(in the rows, 100 means zero)
One turn moves each row of this set onto another row. After a few examples, where does it send each row asked below?
D: 128  84  81 119 135 116 117  94  67  81 134  64 104  90  91  93  96 141 116 128  78  83  93  89  86
Z: 107 143 128 121 109 147  76  80  98  82 107  93 110  66  99 130  99  87  89  68  90 104  81 105 117
C:  98 111  96  98  81 103  98 117  85 100 108 115  68 142 112 136 135  73  89 101 129 104  88  84  51
Q: 100 115  82 109  98  99 109 127 105  97 101 127  82 138 132 128 139  76 109  87 116 120  86  84  69
V:  75 101 134 134  67 117  99  92  91 116  86  87 110 123  68  62  74  94  71  97 132  97 117  90  77
R:  94 104 103  97  87  99 102 131 116  99 102 118  74 128 120 134 150  80 110  87 127  92  81  83  69
J: 110  84 139 100  58  98  81 107  77 100 104  87 116 156  82  90  74  88  99  89  82 105 109  71  77
L: 109 148 119 112 109 143  71  75  96  84  97  88 115  83 113 133  86 107  74  70 101  98  94  98 128
E: 113 147 119 108 103 122  60  75  86  72  97  86 106  77 106 120  84  79  83  64  88  94  97  93 129
K: 129  77  67 131 134 107 110 109  80  82 118  51  96  91  89 106  84 132 120 119  83  89 107  80  76
A: 127  76  65 125 135 106 118  89  78  92 122  76 108  84  83 105  85 134 108 116  77  81  89  90  56
P: 125  77  73 115 135 109 114  97  84  87 111  56  77  94  94  96  90 128 110 124  55  90 110  97  77
H:  99 108 136 113  97  84  85  96 121 117  94  85  89 129  76  59  58  88  92  92  71 112  99  91 121
G:  89  71 142 115 111 111 117 135  94 121  82  87  94 131  86  68  85 113  62  99  77  98 117 101  84
N:  83 106  74  60  89  89 116  94  78 128  70 111 104  82  85  88  85 118 131  97 148  88  93 106 114
W: 129 153 118 122 102 141  77  92  98  79  89  99 102  62 105 116  92 112  83  58  94  95  88 101 118
M:  87 102  87  73 108  87 133  88  88 114  73 104  94  98  77  90  79 117 142  96 158  79 106 117 109
S: 103 114  97  89  95  97 104 120 109 102 118 124  83 134 120 122 150  77  88  98 121 108  82  95  57
U:  88 102  84  69  96  91 113 107  88 111  66 115  95  82  63  83  82 108 139  98 145  81 103 131 107
T:  75 109  81  74 101  92 128  97  82 116  60 105  93  89  56  83  95 113 109  98 145  76 116 123 111

R moves to -> M
K moves to -> L
G moves to -> H
Where do these go?
E moves to -> C
Q moves to -> N

One turn moves each row of this set onto another row. After a few examples, where does it send each row asked below?
pov: 116  83 113  75  99 145  85 122  67 114 132 128  47 128  97 148 107 175 134  41 116
dag:  98  84 116 108  97 101  59  89  72  71 116 112  48 161  57 179  87 125 101  78  71
Zor:  82  83  74 152  57 115 107 124 104 106  87  94  84 163  71 126  81 142 126  95 127
dubu:  96  78 109  84 104 132  91 137  59 113 135 108  33 132  88 141 108 159 133  24 105
Furo:  79  75 126 102  85 131  79 129  62  93 122 140 107 118  63 136  99 180  98  93 115
Bikab:  62  94  44 136  95 118  87 109  59  88  91 111  51 135 100 105  52 111 102  71  82
belit: 106  99 122 127 111 112  61  94  74  82 111 120  51 167  41 162  79 130  83  86  70
kenet: 119  84 125  92 111 110  84 113 113 122 114  66  74 167  85 156  90 143 105  74 120
pusev:  82  80  86 143  53 101  93 133  99 110  88  78  76 159  76 124  79 135 121  86 130
baz:  80  86  72 135  68 103 112 136 104 129  83  93  87 154  67 118  78 141 126  80 126
Tabop:  78  77  51 131  94 119  92  85  75 102  76 106  43 136  91 116  53 108 106  56  81
Nin:  82  92  42 142 107 106  81  95  72  99  79 106  47 141  99 114  49 118 116  78  83
vuze: 134  76  89 107 108 157  82 110  46 122 101 113  74 135 110 165  53 124  95 116  63
Biga: 118 104  66 142  90 128 102 138  91  93 137 131  80 160  70 117 120 160  89 112  69
nufib:  69  53 130 106  91 134  81 121  47  96 116 142 100 133  59 128  82 168 100  89 113
Bemus:  75  82  79 120  66 139  71 126  68  75 159 108  65  99  73 138  57 131  97  77  65
Megeg: 128 106  75 120 100 116 105 139  95 105 126 130  82 170  81 108 101 153  96 132  71
mema: 119  87 117  78 102 135  88 129  59 106 135 120  29 130 100 144  84 154 134  30 106
dolu: 109  82 118  82  98 129  91 140  51 103 140 121  44 132 103 151  95 164 119  31 114
ras:  88  79  73 148  73  96 113 133  94 112  98  81  73 165  68 123  75 128 111 106 128
Div: 110 112  82 101 116 163 107 119  42  98  84 124  32 105 100 112  85 151 125  78  66
Mag: 122  68  88 105 118 159 102 120  53 124 108 112  88 123  93 169  47 150 104 123  69
Tuval: 104  94  79 105 111 142 125 115  45  91  87 121  37 106 106  91  95 157 124  77  74
Varur:  77  81  49 136  97 117  74  87  79  90  90 109  41 133  99 104  45 125 105  73  76
gazas: 118  85  79 108 126 154 114 123  51 112  84 120  26 119  93  86  92 150 119  78  77
Vuni: 118 109 126 102 119 123  88 130 105 120 101  72  86 174  90 163  81 139 110  71 113
lura:  92  83  66 111  66 131  73 128  85  86 156 100  82  99  81 145  60 136  99  65  55
kivik: 113  93 111 121 104 108  63  89  90  78 121 119  63 155  48 180  67 127  84  90  84
rir: 111  92  70 142 100 134 111 127  93  89 136 128  90 156  74 111 101 149  83 132  81
muto: 118  96 111  89 113 117  92 138 103 134  94  70  65 177  98 163  90 141 107  67 102
Naned: 117  98 125 101 119 128  97 124  97 133 113  71  80 176 102 152  97 145 118  74 117
tar:  83  66 119 110 101 136  75 132  47 103 117 137 106 121  60 110 102 169 126  98 114
toti: 115  94  85 111 126 146 122 117  40 103 100 114  27 104  98 101  89 164 119  87  71
Meb:  75  90  77 117  54 121  89 116  71  92 162 103  86 101  73 133  69 127 115  64  68
pinu: 118  90  91 109 126 161  84 120  47 118 115 122  72 129 100 174  61 154  95 125  65

Megeg moves to -> dag
dolu moves to -> toti
Where do these go?
nufib moves to -> Mag
pinu moves to -> Bemus
gazas moves to -> Tabop
Nin moves to -> pusev
Bikab moves to -> ras

One turn moves each row of this set onto another row. After a few examples, where does it send each row asked below?
ginim: 120 117  94  62  72 101  98 145 167  79  81 125  54  86 133  74  75 136 137  75 182 137 146  82 129  96 121  89  47  70  95 127  93  61
kubub: 126 104  81  99 140  90 102 126 144 116  69 104  77  42 124  67  63 114 135 152 134  77  99  88 101  82 112 114 104  61 142  97 103  71
tubev: 114  95  56 112  82 132  75 146 146  90  97 135  53 126 156 115  50  96 125  82 151 148 146  84 112 138 148  69 105 105 123 117 114  68
gaso:  97 100  53  86 103 112  67 103 152 127  85 111  79 108 140  69  72 101 138 127 151 116 173  64  59  74 154 128  76 101 121  84  66  85
Lin:  85 101  71  91  77 128  59 119 155 112  85  97  80  67 117  61  72  95 145 106 136  97 175  99  52  61 153 109  86  94 125  63  89 103
megas:  96 114  61  96  83 120  60 124 143 125  59 121  77  59  98  52  57 110 149 109 177  96 136 107  50  87 136 130  70  91 137  67 103  79
peba: 113 116 105 102 117  95  74 122 129 116  75  90  90  66  92  87  71  83 142 144 148  85  92 112  80  76 110 134  92  80 120 104  96 108
Pon: 101 108  34 112 106 123  99 127 147 110  78  87  43  62 131  65 117  93 127  69 138 148 148 124 119  89 130 106  76 101 126 129  58  44
vugu: 108  84  56 131  76 135  84 150 150 104  86 107  64 108 137  77  80  93 107  68 143 128 141  89 107 102 143  42 121 101 128 108 143  70
nuvus: 122 105 135 107 109 141 119 117 134 127  81 137  86  89 102 116  70 119 122 104 125 110 100 119 149 123 121  54  91 109 101 118  80  90
vara:  94  94  72 134  73 151  95 143 128  80 110 127  97  85 142 103  72 106 126  72 159 137 105 114  74 107 121  36  72  96  97  93  99  70
zolob:  94 111  56 139  91 130  80 130 128 106 104 154  90 114 145  83  78 121 107  59 171 122 143 107  77 129 123  41  74  74 101 115  87  94
Sisi: 101 110 105  89 123  77  68 114 126 104 103  98  80  58 119  90  80  89 133 136 102  82 145 112  82  76 129 104 103  62  99  98  78 114
bugo: 101 112  39  69  93 117  60 122 137 123  71 143  77  62 133  74  60 139 128 139 175 120 155  86  66  98 137 116  60  92 113  61  94  96
Minoz:  87 101  58  60 100 118  76 133 136 103  83 122  61  56 137  73  63 129 138 132 128 120 151  90  59  57 140  89  67  83 110  52 112  67
peg: 120 105  72  95 149  66  90 104 133 130  87 106  81  58 129  78  78 102 118 158 133  97 138  70  98 106 133 111  93  74 112 103  58 100
mobo: 110 116  90  72 126 109  84 138 152  93  81 105  57  40 131  97  50 119 134 149 116  82 140 104 106  85 119  97  95  53 132  87 104 126
bubeg: 113 111 119 118 118 131 120 100 126 127  76 148  84  92 104 114  87 114 114 103 124 109 116 143 143 122 112  54  93 103 107 119  82  99
Samu: 102  98  69 126  92 136  99 147 133  87  93 125  62  98 126 112  42  87 139  77 170 156 101  92  87 141 138  63  69 114 120 104  96  47
bepep: 110 108 106 126 127 123 117  93 125 132  67 137  76  83 106  94  91  93 111 108 135 112 133 146 155 124 112  45  94 101 114 128  88  91
galep: 115 124  81  81 130 102  79 125 143 119  73  99  70  63 107 105  57 105 123 162 161 104 124  86 102 110 118 125  73  83 122  98  77 148
golak:  98 105  53 151 102 116  94 138 136 129  75 122  65 109 112  54  78  97 102  53 173 123 133  89  84 128 133  41  89  90 128 115 113  70
kinu: 127 111  63  85  83 126 100 145 164  81  80  96  59  66 155  60 105 115 136  92 158 152 152 102 129  68 119  86  72  84 105 140  81  43
daseb:  81  83  69  91  59 110  88 114 146 118 100 117  76  82 107 109 113 134 105  38 151 106 112 112 120  98 124 118  73  98 108  74  98  93
Zukiz:  95  98  99  70  63  94 106 134 159 104  85 116  62  77  92  91  82 137 119  49 181 121 113  78 121 106 125  96  43  88  97  84 103  79
bosin:  79 100  36 107  91 115  80 109 137 125  95 117  52  86 125  99 119 113 114  43 132 118 142 136 118 108 130 132  82  96 126 108  65  75
gogi: 123 102 137  98 112 138 106 125 140 126  83 126  74  86 106 103  52 108 130 109 134 111 112 105 168 129 129  51  92 107 105 132  78  80
Remo: 116 100 107 121 120 129 103 104 134 130  72 121  76  78 116  80  82  85 117 118 143 111 139 134 175 116 116  42 103  99 116 140  98  80
todi:  94 103  63  84 119 106  85 118 140 123  71 115  62  93 126  57  58 108 153 123 144 115 131  76  50  58 140 122  68  92 130  78  98  33
fanez: 122  98 124 104 115 135  93 119 140 126  81 121  74  85 120  87  59  96 128 116 141 108 133 117 182 122 124  46 102  97 113 145  92  77

tubev moves to -> Samu
bugo moves to -> megas
Where do these go?
bosin moves to -> Pon
mobo moves to -> galep
bubeg moves to -> bepep

